(in the rows, 128 means zero)
Each path below is one point turned by a fixed rotation once a step. After each direction that follows a path, write how fast that rotation turns it, in deg/step (0 if it stays still).
Each turn is a multiple of 5 degrees from 10 to 175, or 0.
Each row of a path follows its step; steps can be skipped.
Rotation 1:
step 0: [140 135 128 119 146 135 123 130 127 124 138 127 132 137 124 140 127 119
 124 116 136 128 128 132 136 119]
step 1: [124 133 143 114 144 123 126 127 127 131 145 130 131 136 139 127 120 133
 121 121 128 127 130 133 124 136]
step 2: [142 127 128 115 129 125 135 130 135 130 147 126 123 139 126 128 135 122
 115 131 129 130 120 129 114 128]
step 3: [138 129 127 116 142 138 135 142 130 124 128 133 140 134 134 128 131 137
 119 136 122 119 130 120 117 134]
step 4: [131 134 142 118 135 122 145 128 139 120 122 119 126 131 128 137 135 136
 124 130 117 122 120 129 120 118]
step 5: [152 134 138 122 131 125 143 127 126 127 125 129 143 132 130 126 137 126
 137 127 126 120 126 130 136 131]
step 6: [132 129 141 123 120 111 146 134 132 129 133 125 134 126 137 136 129 134
 131 124 132 125 147 120 129 130]
step 7: [139 134 117 127 120 121 136 125 134 125 145 120 127 124 127 130 138 127
 138 135 122 109 137 126 128 131]
step 8: [127 134 124 138 143 121 133 139 134 120 133 125 140 123 129 135 131 124
 139 136 141 119 137 119 121 123]
step 9: [119 136 133 125 133 116 132 129 129 133 132 114 127 127 127 132 126 131
 148 139 134 118 117 133 120 134]
step 10: [141 135 133 135 119 119 120 131 130 131 129 121 139 133 123 126 134 124
 140 139 142 133 121 118 117 135]
Directions:
[125 128 121 124 126 129 124 134 132 123 127 129 128 128 125 128 131 128
 128 130 121 126 133 125 127 125] -> 85
[132 130 132 125 122 130 127 127 126 127 117 126 131 127 126 132 130 132
 128 127 125 131 127 127 130 128] -> 55
Rotation 2:
step 0: [116 133 131 130 120 130 138 138 143 134 119 119 127 126 122 121 128 119
 114 136 132 132 138 131 129 133]
step 1: [129 117 122 131 128 114 130 132 135 134 117 130 135 127 126 138 127 125
 128 132 144 143 125 125 116 125]
step 2: [126 125 127 114 119 122 122 138 115 139 126 112 135 124 127 131 129 132
 125 126 126 137 129 132 125 142]
step 3: [117 130 116 115 128 131 121 130 130 134 126 123 128 142 118 121 132 141
 122 132 135 133 116 129 129 117]
step 4: [124 108 134 132 132 122 125 116 118 131 125 125 128 129 127 116 145 139
 125 125 129 130 132 132 123 126]
step 5: [129 125 128 127 123 138 137 134 116 131 129 134 133 119 127 128 141 137
 110 129 132 123 128 118 142 125]
step 6: [110 130 129 137 135 134 130 135 123 125 126 141 134 130 131 133 137 135
 138 125 139 135 133 138 137 125]
step 7: [122 126 137 136 126 135 129 124 132 118 129 115 134 126 113 141 137 124
 125 126 121 140 140 124 135 130]
step 8: [127 134 124 127 138 131 126 130 136 129 133 126 143 130 135 151 136 129
 116 127 130 126 127 131 116 122]
step 9: [122 125 131 126 119 136 126 139 131 133 143 115 132 125 134 125 130 130
 135 125 131 128 145 135 112 121]
step 10: [118 130 127 136 114 129 122 128 137 119 123 114 132 124 130 124 125 134
 113 138 141 123 124 122 120 125]
Directions:
[126 129 129 129 131 128 130 126 122 123 127 133 130 129 128 122 126 122
 123 127 132 126 132 128 133 127] -> 55
[130 128 129 129 123 130 125 129 125 125 126 124 129 126 130 124 127 129
 124 131 118 132 134 125 130 131] -> 145
[132 127 135 125 125 123 125 126 133 129 130 130 131 131 130 129 123 130
 129 128 128 126 130 130 136 126] -> 0
[124 130 132 129 130 125 125 125 127 131 126 129 125 127 133 128 132 128
 128 126 127 126 131 137 126 136] -> 160
[129 131 123 125 124 130 127 128 135 125 127 134 130 133 129 128 131 130
 123 126 129 128 128 125 128 134] -> 145
Rotation 3:
step 0: [132 128 123 129 132 116 122 120 121 122 127 132 136 140 133 139 127 129
 136 139 135 131 143 131 109 120]
step 1: [130 128 129 128 125 131 130 126 128 110 120 117 119 131 148 129 130 128
 117 142 113 124 125 134 122 122]
step 2: [135 146 119 113 133 124 131 123 117 116 131 117 133 130 128 131 118 134
 115 121 131 121 132 121 127 132]
step 3: [133 134 125 123 135 125 110 125 131 123 121 116 134 129 121 136 144 118
 119 126 126 138 129 137 119 120]
step 4: [131 130 132 110 127 120 133 117 121 126 122 124 120 111 126 129 124 115
 127 143 120 131 123 126 119 128]
step 5: [131 127 124 123 133 136 127 127 130 122 131 111 119 116 126 149 116 135
 124 122 136 138 121 132 130 131]
step 6: [124 125 123 124 126 124 113 130 120 118 125 139 123 128 117 142 124 114
 126 127 141 127 136 137 115 135]
step 7: [119 123 134 119 114 131 126 139 128 121 113 126 128 111 133 130 126 137
 123 135 127 127 124 137 116 117]
step 8: [134 130 124 120 134 125 118 125 120 129 127 130 134 128 134 133 103 145
 129 126 134 125 118 128 114 131]
step 9: [131 127 138 138 135 123 113 134 127 112 122 118 129 132 138 131 136 127
 129 124 129 130 127 139 112 139]
step 10: [128 138 131 116 136 121 135 131 119 124 129 133 122 112 143 123 129 127
 126 128 124 114 139 135 115 126]
Directions:
[131 126 128 134 132 130 132 128 125 125 131 124 123 128 132 128 123 125
 133 131 128 133 130 130 127 131] -> 85
[128 125 126 125 128 129 129 127 126 133 124 127 124 128 133 131 126 129
 131 133 122 125 121 125 130 122] -> 110
[133 134 125 132 132 123 134 124 127 127 125 127 130 127 127 130 132 127
 124 126 121 127 127 129 130 127] -> 40
[127 126 130 132 127 132 127 132 134 126 125 120 128 127 130 130 134 132
 127 126 127 132 125 131 131 125] -> 175
Rotation 4:
step 0: [128 136 138 134 131 141 134 127 118 130 134 132 130 122 123 127 135 126
 112 117 132 120 133 121 136 114]
step 1: [120 126 122 113 123 135 122 124 108 128 128 132 137 122 123 128 140 133
 128 123 135 122 131 122 138 123]
step 2: [126 127 141 121 134 135 127 132 120 125 113 125 134 132 124 137 141 129
 122 124 132 116 147 127 126 129]
step 3: [126 138 131 119 133 140 120 134 125 113 132 130 131 125 129 133 129 129
 118 108 128 128 137 116 131 124]
step 4: [126 122 127 117 124 134 129 140 116 140 123 135 126 131 131 138 134 135
 127 117 125 133 137 113 136 128]
step 5: [119 137 133 133 133 146 134 130 126 141 130 127 132 127 124 135 132 131
 114 125 131 119 143 119 132 133]
step 6: [127 139 132 117 122 139 126 122 124 128 128 132 146 121 132 127 138 142
 119 124 127 126 127 116 137 121]
step 7: [122 134 140 121 129 131 133 124 118 134 116 134 124 129 125 135 149 127
 133 121 128 121 135 117 128 122]
step 8: [113 138 127 119 140 141 121 128 124 119 129 130 130 125 122 140 137 128
 121 128 135 131 138 117 122 130]
step 9: [129 128 140 118 132 132 125 136 121 128 123 133 131 128 132 138 136 143
 116 124 122 142 135 119 130 119]
step 10: [122 131 135 127 136 141 132 128 121 139 137 131 115 128 120 134 136 127
 120 117 126 127 133 119 139 117]
Directions:
[128 129 128 123 133 126 127 133 126 121 126 130 122 131 127 133 126 129
 126 127 124 129 126 129 124 133] -> 65
[130 130 121 130 134 126 129 126 132 124 135 130 132 128 125 130 127 124
 123 127 131 125 129 123 126 127] -> 140
[133 126 130 134 130 120 134 129 128 132 122 130 127 129 128 130 133 128
 126 126 126 126 132 129 127 128] -> 145
[123 125 126 125 125 122 128 130 125 132 132 130 123 128 124 129 132 124
 132 126 132 127 126 125 130 132] -> 115
Rotation 5:
step 0: [130 113 136 135 119 139 121 117 143 114 127 126 133 131 136 135 128 141
 113 126 118 135 136 135 129 127]
step 1: [122 120 136 134 124 142 121 115 126 122 128 120 129 122 133 130 130 113
 128 109 127 135 118 145 127 115]
step 2: [123 121 120 129 119 137 119 125 108 126 146 125 144 122 136 126 139 134
 121 121 123 133 127 125 134 116]
step 3: [133 124 134 128 120 138 128 118 119 134 141 109 123 129 143 123 116 130
 123 115 139 125 128 113 130 130]
step 4: [119 119 127 128 118 109 116 117 130 120 140 117 126 124 131 119 122 135
 133 126 129 122 116 126 143 136]
step 5: [115 120 137 125 121 113 111 129 119 133 126 127 123 126 126 137 116 129
 124 119 124 139 117 111 118 131]
step 6: [112 118 131 119 135 129 112 141 115 130 126 118 118 126 137 136 133 127
 133 139 134 113 119 126 127 131]
step 7: [119 119 127 141 147 124 131 135 111 121 126 127 121 139 122 120 130 129
 127 124 124 116 125 112 125 139]
step 8: [127 119 128 116 134 122 129 128 119 128 118 146 117 134 130 121 130 114
 125 131 141 129 129 118 144 144]
step 9: [131 127 114 130 124 120 121 130 122 122 113 141 114 123 117 118 121 122
 138 139 137 120 137 118 123 118]
step 10: [134 131 142 125 127 127 130 127 130 133 128 157 118 135 123 132 135 136
 137 137 132 114 128 121 117 125]
Directions:
[130 131 127 129 133 123 124 133 128 129 126 131 121 124 132 124 132 126
 126 128 127 127 128 125 125 133] -> 25
[128 132 131 128 129 122 125 124 131 129 130 126 124 128 128 135 127 135
 134 131 128 132 128 128 126 129] -> 60
[125 128 120 135 126 121 129 129 126 123 129 127 132 127 126 125 131 130
 132 130 125 125 128 130 126 125] -> 145
Rotation 6:
step 0: [131 134 138 117 116 132 130 129 122 136 132 133 143 127 125 122 119 118
 126 113 120 132 140 142 140 130]
step 1: [114 129 125 132 129 114 130 146 111 125 124 138 132 132 127 129 118 130
 132 119 132 136 130 123 142 136]
step 2: [137 128 119 126 119 138 137 139 113 122 123 145 124 135 117 113 137 130
 128 127 132 132 133 121 126 119]
step 3: [132 135 133 113 116 135 125 136 132 128 126 144 126 135 127 124 127 125
 124 130 120 123 118 141 149 130]
step 4: [125 141 117 125 125 119 136 132 128 137 125 150 139 130 145 136 122 124
 135 129 132 132 124 120 135 136]
step 5: [128 130 120 132 115 137 139 132 124 135 121 137 141 136 125 122 137 124
 133 118 121 122 148 128 121 138]
step 6: [123 139 136 123 121 126 126 142 124 124 116 130 127 126 115 122 124 126
 114 122 114 127 127 125 138 148]
step 7: [135 139 114 123 125 131 134 133 113 123 138 138 128 115 131 126 128 120
 126 126 134 135 125 111 142 134]
step 8: [136 129 134 128 121 135 132 126 114 128 132 145 135 128 131 132 145 124
 131 120 121 132 142 141 142 125]
step 9: [129 131 143 130 120 109 127 141 126 129 117 143 146 133 125 123 118 130
 126 124 127 134 127 126 140 126]
step 10: [123 122 121 125 110 133 142 142 120 126 133 138 130 134 130 116 125 127
 142 125 136 126 124 111 131 131]
Directions:
[124 127 131 130 127 127 130 134 127 131 126 122 129 131 129 124 125 126
 133 121 128 129 129 127 122 131] -> 80
[127 123 127 127 131 132 128 125 127 123 122 130 127 126 132 128 130 125
 135 131 133 131 133 124 128 131] -> 125
[128 128 129 131 128 136 132 129 127 125 129 130 131 131 126 131 134 126
 125 128 126 131 128 131 120 125] -> 125
[127 132 125 124 131 126 124 128 128 132 133 128 129 129 134 134 130 122
 131 123 128 132 131 132 128 126] -> 95
[132 127 124 130 122 123 132 126 126 132 133 130 122 126 125 126 131 125
 130 130 133 129 130 129 123 130] -> 130
Rotation 7:
step 0: [139 132 128 133 126 119 124 130 120 139 121 124 130 141 151 127 120 114
 144 116 128 122 124 128 129 132]
step 1: [127 112 131 129 113 124 123 121 128 132 121 123 133 138 134 121 132 106
 141 118 133 142 122 135 124 127]
step 2: [131 107 133 123 117 131 104 132 142 122 124 135 126 135 136 125 132 123
 133 129 134 132 121 127 139 122]
step 3: [131 120 145 136 122 130 116 126 129 121 135 124 112 139 147 138 129 132
 127 126 128 120 121 122 143 125]
step 4: [129 120 131 132 115 127 131 109 127 120 133 124 111 135 138 135 136 120
 129 120 119 121 131 138 132 145]
step 5: [126 117 111 135 117 132 128 137 132 116 124 137 120 136 140 123 129 124
 132 124 125 126 139 143 133 143]
step 6: [132 123 131 141 120 134 126 145 132 122 106 127 120 134 138 133 110 130
 129 117 127 131 133 135 133 126]
step 7: [137 121 135 129 116 124 123 121 132 139 116 124 123 137 126 147 109 122
 144 128 122 125 135 135 128 126]
step 8: [135 120 122 134 126 125 116 129 133 136 139 119 130 146 133 138 126 115
 141 140 132 138 131 141 131 133]
step 9: [129 130 127 140 123 125 103 134 143 128 130 117 125 138 134 122 126 123
 124 121 126 139 116 136 131 135]
step 10: [125 128 129 131 126 120 110 118 135 139 114 132 111 139 139 119 129 126
 130 119 120 121 120 127 136 130]
Directions:
[129 131 129 130 123 126 131 127 131 127 130 129 129 125 133 125 127 126
 130 133 120 134 130 124 131 125] -> 0
[128 130 127 128 123 134 122 134 132 130 124 129 125 127 126 125 127 131
 123 126 131 128 130 122 130 126] -> 100
[134 131 127 125 127 131 131 129 121 124 122 130 131 131 127 126 122 126
 129 127 128 129 134 128 127 130] -> 55
[128 130 124 131 130 127 131 131 126 133 126 130 125 125 132 122 130 125
 126 123 123 125 125 130 126 134] -> 70
[128 128 125 126 130 127 125 123 127 131 128 128 136 133 130 125 130 126
 126 123 128 129 123 121 130 126] -> 35
Rotation 8:
step 0: [120 122 127 124 128 118 141 134 127 131 129 126 108 124 129 137 134 127
 135 120 111 127 117 110 117 123]
step 1: [115 126 121 123 135 126 117 134 115 117 133 139 130 133 129 124 120 118
 129 125 116 127 121 107 113 125]
step 2: [118 123 113 141 143 120 141 120 126 138 125 141 122 137 120 134 119 124
 130 126 120 137 123 117 121 128]
step 3: [124 118 116 135 133 130 134 126 116 125 146 132 151 132 124 131 117 116
 131 121 115 130 123 125 134 128]
step 4: [119 125 119 131 133 127 138 105 114 138 123 139 128 131 122 128 131 115
 130 125 126 123 117 135 139 137]
step 5: [132 117 129 120 119 126 141 117 110 133 149 130 133 129 133 130 124 135
 126 118 121 120 121 137 125 140]
step 6: [115 123 132 119 131 137 127 128 112 139 131 137 116 120 136 119 139 128
 134 119 123 125 111 135 137 135]
step 7: [113 124 134 118 131 126 127 126 120 132 141 143 124 124 138 128 120 151
 127 137 128 126 123 125 118 138]
step 8: [116 126 115 129 141 133 129 143 130 138 142 144 118 122 137 118 126 136
 125 124 132 139 122 128 137 122]
step 9: [109 134 128 135 137 123 127 126 125 127 141 139 135 125 132 133 114 139
 135 141 132 122 136 123 147 123]
step 10: [128 129 110 137 125 119 138 124 130 123 144 141 124 121 131 127 133 125
 112 132 140 127 128 130 148 123]
Directions:
[131 127 130 132 128 129 131 133 129 133 132 123 126 128 128 127 125 130
 132 120 123 130 129 130 131 124] -> 130
[128 132 125 137 131 131 129 129 131 129 133 131 133 132 123 131 129 125
 130 129 133 126 129 127 129 129] -> 55
[124 133 125 127 129 124 130 133 131 126 130 122 124 124 129 128 124 127
 126 130 133 123 125 123 129 126] -> 35
Rotation 9:
step 0: [124 128 130 142 134 127 138 123 134 120 127 137 128 129 130 134 112 121
 119 137 120 123 110 119 137 114]
step 1: [152 117 135 133 111 116 137 123 130 124 131 130 125 124 135 138 133 126
 138 128 127 128 120 124 127 136]
step 2: [122 129 133 142 130 127 127 117 136 138 134 128 126 139 125 137 122 139
 133 119 127 116 105 128 127 117]
step 3: [133 108 130 145 118 115 136 126 126 129 137 130 137 118 127 132 116 131
 130 139 131 120 136 127 121 133]
step 4: [133 128 126 138 134 128 128 112 123 132 138 134 119 122 126 132 133 118
 129 127 111 111 117 130 137 113]
step 5: [131 122 139 141 128 113 143 133 123 122 129 119 127 126 138 130 123 142
 138 134 116 127 120 114 131 137]
step 6: [141 127 137 135 124 123 121 121 127 139 130 141 123 129 134 128 117 131
 145 113 126 115 123 141 132 120]
step 7: [118 115 137 133 129 118 135 121 115 132 135 137 135 134 126 122 124 143
 122 135 127 114 125 112 127 127]
step 8: [138 115 135 140 127 125 119 132 122 127 142 139 116 122 136 125 124 122
 139 135 118 132 132 132 131 111]
step 9: [126 128 136 133 140 119 136 114 117 129 112 144 130 127 130 134 129 139
 134 131 115 130 116 115 131 129]
step 10: [142 114 134 119 120 113 129 129 128 131 133 125 124 132 137 128 121 142
 144 129 129 130 125 133 126 109]
Directions:
[124 131 132 125 127 126 126 124 124 127 125 125 128 130 120 132 134 126
 131 127 128 122 127 124 127 125] -> 145
[126 130 128 128 124 126 133 132 125 130 128 125 135 130 128 130 126 130
 129 134 130 131 130 122 134 128] -> 160
[126 131 129 122 129 129 128 133 132 133 133 128 124 127 128 131 123 123
 132 128 128 127 126 129 130 120] -> 175
